(in the rows, 128 means zero)
The same turns and mirrors carry the whole set onto itself, and each row onto the other rows of its family. Which rows share a family with each named row? Give them in list order.
These 30 rows form 5 families of 6 rows each.
zonu: [123 109 139 152 131 141 111 130 162 146 114 138 100 114  98 138 132 139
 149 135 168 141]
gike: [142 123 143 132 140 141 129 159 161 144 103 134 116 126 120 135 133 161
 100 139 133 122]
suno: [157 121 114 103 135 115 140 124 127 123  93  88 103  97 164 131 152 168
 128 136 120 140]
suti: [164 122 116 128 143 132 113 141 129 151  87  82 114 104 170 129 159 149
 121 152 117 134]
Lut: [133 116 122 139 133 149 109 165 145 142  95 132  96 130 109 153 161 144
 112 148 148 128]
lem: [145 140 121 138 137 131 129 100 116 127 129 121  92 107 163 122 136 116
 177 121 143 132]
toz: [117 125 120 122 146 125 124  99  95 139 135 115  99 103 156 125 139 124
 159 112 138 135]
rumep: [123 132 135 150 140 166 127 124 152 134 125 148  96 117 101 137 121 131
 141 141 141 141]
Suma: [144 122 109 148 117 137 135 110 153 154  77 105 114 121 153 143 124 165
 123 135 120 160]
bos: [141 136 103 104 165 150 128 134 107 150 121 117 103  84 137 127 157 145
 163 128 159 118]
fomo: [138 134 122 105 151 152 140 148 120 135 126 124  79 103 118 109 163 125
 150 113 150 130]
nizuk: [122 116 108 127 149 142 107 164 149 139 102 159 111 118 118 143 146 146
 111 138 150 130]
zuve: [125 105 140 145 132 147 106 127 158 145 104 131 123 115  90 148 130 143
 145 118 136 148]
Mag: [164 114 116 126 129 138 111 133 134 126  88 103 136  95 177 131 158 155
 118 142 135 139]
fule: [127 133 116 108 169 149 122 140  93 139 128 110  92 102 126 135 166 142
 157 140 135 123]
vodol: [136 133 115 124 158 125 114  97 110 145 125 122  95 101 131 128 135 106
 158 104 127 132]
mumo: [129 121 106 121 139 144 135 111 103 141 114 108  84  94 153 107 123 124
 168 122 121 142]
fino: [136 121 127 115 177 131 131 145 113 140 136 112  86 100 121 123 160 152
 169 130 147 135]
mafo: [129 116 113 125 113 118 130 119 165 152  89 101 132 101 162 136 124 138
 142 144 107 147]
buzin: [133 116 115 138 130 122 130 123 167 168  95  98 123 100 174 147 133 145
 127 135 121 163]
kided: [123 108 113 137 111 125 135 135 155 143  96 115 118 114 180 152 120 149
 142 133 111 155]
Mifa: [118 124 126 143 120 135 118 125 161 154 101 142 118 130  93 129 129 136
 153 127 149 131]
baz: [124 145 114 115 135 131 134  93 115 135 130 119 110 105 142 125 145 112
 171 121 131 131]
datod: [123 127 130 153 145 143 123 136 163 156 111 144 108 128 106 132 124 155
 169 127 150 147]
Dezi: [144 111 111 126 116 129 132 115 152 160  91  92 118  90 162 165 128 131
 135 125 114 145]
mevaz: [137 144 115 112 164 155 130 144 112 140 142 121 100 101 132 136 166 142
 171 112 141 131]
motiz: [136 115 120 143 128 135 111 168 150 143 104 147 104 133 121 156 138 157
 117 126 146 116]
rogur: [126 107 131 137 133 140 133 173 156 141 115 134  99 129 128 159 158 146
 111 133 145 142]
muru: [173 116 130 136 139 111 126 133 125 142 104  88 106 111 180 129 153 150
 120 136 133 128]
Kave: [172 116 113 128 138 117 110 139 142 127  97  92 114  91 176 128 150 155
 139 140 117 141]

The rest of the family of suti: Lut, fule, mafo, Mifa, baz
The rest of the family of mumo: gike, suno, rumep, Suma, fomo
The rest of the family of nizuk: bos, zuve, Mag, vodol, Dezi
The rest of the family of muru: lem, fino, kided, datod, rogur

The same turns and mirrors carry the whole set onto itself, and each row onto the other rows of its family. Which rows share a family with each named row? Give them in list order.
These 18 rows form 3 families of 6 rows each.
Duvu: [129 123 133 119  89 129 121 114 127 117 111 125 101 113 158 116 104]
vize: [116 104 106 145 148 133 127 141 131 124 149 124 155 134 118 116 143]
Dit: [112 103 114 144 138 129 121 134 142 124 143 127 151 131 108 129 149]
bese: [121 129 146 143 113 149 128 101 147 154 118 142 127 128 143  94 125]
fusu: [125 100 111 145 157 132 131 141 140 122 137 121 150 133 114 122 147]
Fulo: [134 145 130 146 151 119 129 132 102  96 158 134 111 136 144 150 122]
rugim: [142 138 132 151 155 125 145 138 103  98 144 134 102 140 156 141 119]
dip: [135 122 149 143 112 144 121 104 141 153 110 149 124 130 145  95 120]
lere: [144 137 131 133 147 121 138 112 138 125 138 107  95 155 119 144  96]
luvud: [115 104 139 139 146 155  88 147 115 112 127 120 123 124 141  95 138]
vaf: [139 123 148 141 116 139 126 105 150 156 123 148 112 122 144  98 133]
sike: [135 136 133 125 158 121 134 110 147 131 139 112 101 139 115 144  93]
daver: [123 137 128 126  95 132 128 115 123 114 101 119  97 115 156 118 105]
nog: [105 121 138 134 150 160  96 143 107 108 134 114 131 133 137  93 128]
koro: [147 128 137 129 141 114 132 105 140 129 147 115 100 152 120 142  92]
Keded: [132 122 126 134  87 128 115 113 118 108 107 118 109 124 159 115 107]
Fefu: [100 111 137 142 149 157  92 138 119 112 137 116 124 125 137  97 144]
fiku: [141 146 137 147 158 116 138 134 112  94 144 131 108 131 141 152 123]

The rest of the family of Keded: Dit, rugim, vaf, sike, nog
The rest of the family of bese: fusu, Fulo, luvud, daver, koro

